Two rows play each game, the first against the second. How much does the first row win by? 20 is about a draw, 40 a big win and 0 a big loss. Wins can go round in a circle: one row can beat a second, the second a third and the third the first. Each row has two weighted sums of its numbers, A and B, taken from their middle values. A row wins by its A times the other's B, less its B times the other's A.
vec![42, 14, 2, -16, 28, -4, 10, -5, 24, 30]
vec![-10, -31, 49, 55, -25, 16, -20, 38, -51, -25] >> 22
vec![-16, -26, 55, 31, -22, 19, -13, 30, -26, 10]
vec![28, -65, 5, 72, 18, -96, -60, -30, -28, 26] >> 4
vec![2, 54, -39, -12, 14, 9, 37, 9, 29, 32]
vec![-27, 11, 16, 76, -20, 42, 20, 62, -43, -9] >> 14
vec![-31, -1, 41, 9, -43, 49, 6, 35, -26, -13]
vec![-95, -83, 26, 0, -68, -3, -74, -25, -81, -68] >> 26
vec![12, 35, -13, -40, 11, 14, 19, 5, 36, 23]
vec![-108, -103, 18, 2, -57, -25, -91, -41, -77, -94] >> 25
vec![-36, -62, 50, 78, -39, 8, -33, 26, -67, -73]
vec![-24, -2, 44, 35, -23, 46, 14, 43, -30, -12] >> 15
vec![17, 43, -37, 3, 13, 18, 44, 18, 27, 24]
vec![-21, -62, 54, -18, -23, -13, -43, -12, -55, -23] >> 12
vec![18, 27, 6, -13, 12, 31, 18, 6, 7, 33]
vec![-117, -83, 24, -8, -65, -5, -74, -36, -80, -75] >> 21
vec![-51, 19, -95, -84, 3, -27, 0, -71, 43, -30]
vec![8, 56, -69, -24, 13, -11, 29, -21, 61, -8] >> 21
vec![4, -28, 55, 26, -24, 27, -21, -11, -57, -52]
vec![34, 14, 15, 17, 17, -15, 1, 7, 13, 43] >> 9
vec![-55, -56, 48, 11, -59, 7, -50, 4, -65, -33]
vec![-9, -27, 21, 105, -14, -2, -28, 52, -70, -61] >> 29
vec![31, 24, -45, -15, 31, -46, 10, -24, 40, 40]
vec![42, -8, 28, 7, 15, 8, 2, 12, -1, 16] >> 15
vec![37, -10, 23, 39, 18, -32, -15, -3, -5, 46]
vec![-11, -24, 39, -7, -13, 35, -9, 32, -22, 21] >> 22
vec![-10, 17, 17, 26, -1, 41, 26, 42, 8, 40]
vec![-84, -45, 39, 36, -68, 37, -27, 11, -77, -50] >> 19
vec![-104, -102, 17, -1, -61, -30, -90, -44, -75, -88]
vec![34, 38, -23, 4, 26, -13, 29, -1, 37, 30] >> 23
vec![-98, -54, 34, 9, -82, 41, -23, 13, -62, -51]
vec![-14, 34, -73, -62, 11, -24, 20, -37, 50, 8] >> 22
vec![54, 14, 20, 35, 26, 8, 23, 21, 16, -15]
vec![11, 35, 5, -16, 12, 15, 22, 5, 13, 36] >> 10
vec![-121, -95, 9, -8, -67, -17, -87, -47, -75, -92]
vec![21, 31, -16, -5, 17, 24, 18, 7, 15, 46] >> 23
vec![-21, 42, -53, -70, -3, 10, 21, -26, 44, 8]
vec![18, 36, -23, -40, 20, -10, 17, -6, 35, 28] >> 20
vec![43, 43, -19, 8, 26, -12, 33, 16, 46, -8]
vec![-31, -14, 39, 43, -29, 50, 16, 45, -42, -10] >> 20
vec![25, 14, 32, 42, 0, 19, 23, 33, 3, -1]
vec![11, -99, 16, 96, 10, -72, -68, 1, -40, -126] >> 33
vec![20, 24, -18, -37, 15, -2, 19, -1, 32, 34]
vec![10, 24, 10, -19, 1, 27, 20, 14, 16, 30] >> 20
vec![-5, 31, 10, 0, -3, 36, 26, 28, 17, 34]
vec![-40, -6, 37, 22, -39, 46, 2, 28, -45, 9] >> 18
vec![-69, -75, 40, 46, -71, -3, -43, 19, -69, -68]
vec![32, 25, -6, -20, 21, 1, 10, -7, 26, 36] >> 19
vec![-29, 39, -18, -60, -18, 37, 26, 0, 19, 15]
vec![-40, -36, 57, -4, -49, 20, -31, -40, -61, -43] >> 23
vec![0, 2, 42, 13, -10, 26, 5, -1, -17, 32]
vec![-49, -73, 35, -41, -48, 7, -60, -23, -61, -33] >> 35
vec![17, 36, -38, -16, 22, -25, 12, -17, 36, 52]
vec![-13, 30, -73, -74, 16, -36, 6, -60, 48, -8] >> 20
vec![29, 44, -25, 3, 24, 3, 31, 12, 43, 21]
vec![40, -8, 17, 55, 29, -39, -13, -2, -5, 46] >> 17
vec![22, 29, 6, 23, 23, 15, 37, 28, 10, 27]
vec![23, -17, 35, 78, 1, 2, -2, 51, -31, -30] >> 16
vec![41, -3, 7, 50, 26, -50, 3, -11, -1, 48]
vec![4, -17, 27, -47, -6, 31, -12, -7, -18, 16] >> 21
vec![40, 34, 1, 3, 21, 9, 33, 23, 45, -15]
vec![-38, 3, 33, 17, -32, 57, -2, 22, -52, 5] >> 12
vec![11, 50, -44, -49, 15, 3, 28, -27, 40, 3]
vec![14, 36, -4, 7, 16, 28, 37, 28, 23, 27] >> 18
vec![-59, 17, -103, -78, 4, -31, 4, -66, 46, -33]
vec![-9, 21, 8, 5, -2, 45, 20, 27, -14, 42] >> 27
vec![-31, -5, 39, -8, -35, 43, -12, 20, -37, 6]
vec![-35, -38, 48, -20, -52, 20, -37, 10, -44, -31] >> 31
vec![9, 3, 21, -1, 11, 24, 8, 34, -2, 37]
vec![-22, 41, -80, -63, 11, -11, 27, -31, 48, -9] >> 19
vec![-8, 0, -84, -68, 19, -8, 11, -11, 56, 6]
vec![11, 34, -17, -33, 14, 17, 26, 1, 25, 34] >> 24
vec![17, 29, -32, -53, 17, 0, 22, -19, 39, 21]
vec![69, -16, 22, 65, 38, -51, 5, 3, 20, -30] >> 20
vec![23, 39, -57, -15, 36, -31, 18, -21, 49, 30]
vec![30, 29, -23, 29, 26, 15, 37, 22, 20, 37] >> 13
vec![74, -10, -1, 46, 45, -65, -10, -9, 20, -4]
vec![-34, 29, 22, -14, -39, 62, 5, -22, -45, -5] >> 20
vec![20, -46, 58, 52, -10, -1, -20, 14, -39, -63]
vec![7, -3, 49, 35, -19, 38, -4, -10, -53, -42] >> 6
vec![16, 36, -35, -36, 15, -13, 18, -20, 38, 35]
vec![23, 31, -43, -47, 18, -12, 15, -25, 30, 23] >> 17
vec![-23, -52, 44, -20, -41, -13, -56, -6, -50, -14]
vec![-105, -101, 21, 14, -58, -24, -85, -29, -78, -103] >> 26
vec![53, 25, -2, 12, 32, -14, 19, 1, 28, 15]
vec![-16, 30, -76, -65, 12, -28, 14, -31, 49, 9] >> 19
vec![26, 39, -25, -14, 35, -14, 22, -8, 44, 36]
vec![24, 26, -55, -35, 28, -48, 8, -39, 46, 24] >> 12
vec![52, 2, -27, 38, 44, -66, -7, -18, 25, 43]
vec![-117, -90, 21, 4, -67, -4, -78, -26, -81, -76] >> 14
vec![16, 35, 6, 8, 2, 36, 16, 14, -1, 30]
vec![-34, -23, 51, 19, -44, 34, -20, 25, -42, -8] >> 24
vec![5, 33, -73, -46, 24, -39, 13, -41, 49, 14]
vec![0, 5, 32, -25, -18, 40, 0, -15, -26, 10] >> 24
vec![33, 41, -44, -23, 34, -32, 23, -19, 46, 10]
vec![43, -14, 35, 58, 7, -7, 11, 11, -17, -1] >> 19
vec![41, 15, -38, -8, 33, -59, 3, -33, 35, 37]
vec![-49, -127, 2, 75, 8, -84, -90, -57, -35, -127] >> 7
vec![29, 1, 21, 44, 16, -22, -7, 5, -6, 51]
vec![20, 27, -33, -42, 7, -21, 10, -21, 36, 34] >> 17
vec![-6, 35, 7, 32, 4, 47, 36, 37, -10, 22]
vec![29, -17, 38, 18, 12, 17, -7, 26, -16, 12] >> 22
vec![-37, 31, -95, -35, 17, -13, 41, -5, 50, 16]
vec![-39, -52, 51, 21, -47, 13, -51, -2, -65, -18] >> 19
vec![-10, 4, 45, 51, -24, 36, 9, 38, -27, -15]
vec![57, 23, 5, 25, 36, -7, 32, 22, 44, -37] >> 30
vec![-36, 39, -64, -78, -7, 3, 26, -25, 45, -8]
vec![-122, -106, 5, -6, -58, -29, -95, -55, -74, -93] >> 20
vec![25, 30, -1, 61, 18, 17, 33, 55, 4, 0]
vec![8, -78, 45, 83, -12, -34, -48, 13, -45, -106] >> 7
vec![25, 10, 26, 26, 14, -5, 8, 6, 8, 44]
vec![54, 10, 0, 26, 36, -28, 6, -4, 17, 34] >> 12
vec![-18, 40, -53, -65, 0, 11, 29, -13, 43, 8]
vec![38, 34, -33, -6, 42, -38, 33, -11, 43, 17] >> 20
vec![-50, -49, 44, -11, -50, 22, -46, -2, -65, -22]
vec![-1, -71, 20, 83, 0, -86, -78, -32, -54, 7] >> 25
vec![-35, -56, 52, 33, -47, 1, -47, 3, -68, -36]
vec![12, 11, 36, 16, -3, 12, 2, 20, -3, 27] >> 15
vec![36, 32, -36, -27, 29, -15, 18, -16, 43, 21]
vec![-3, -2, 34, 37, -19, 37, -8, 38, -14, 26] >> 21
vec![1, 24, 16, -1, -4, 30, 22, 26, 11, 32]
vec![-9, 63, -34, -42, -5, 24, 33, -49, 0, 5] >> 16
vec![8, 16, 16, 73, 5, 29, 29, 57, -19, -4]
vec![25, -9, 39, -9, 1, 2, -12, 9, 0, 16] >> 21
vec![7, 28, 9, 76, -11, 46, 16, 43, -10, 8]
vec![32, -4, -3, -42, 24, -5, 3, -2, 26, 34] >> 17
vec![-1, 39, -52, -58, 9, -15, 18, -30, 43, 18]
vec![40, -10, 23, -16, 12, 9, -6, -2, -4, 20] >> 20
vec![34, -44, 43, -3, -8, 17, 5, 17, -11, -29]
vec![-106, -108, 20, 24, -54, -16, -84, -35, -80, -112] >> 30
vec![32, 13, 19, 36, 20, -7, 8, 14, 8, 41]
vec![1, 25, -79, -41, 27, -37, 24, -30, 52, 19] >> 3
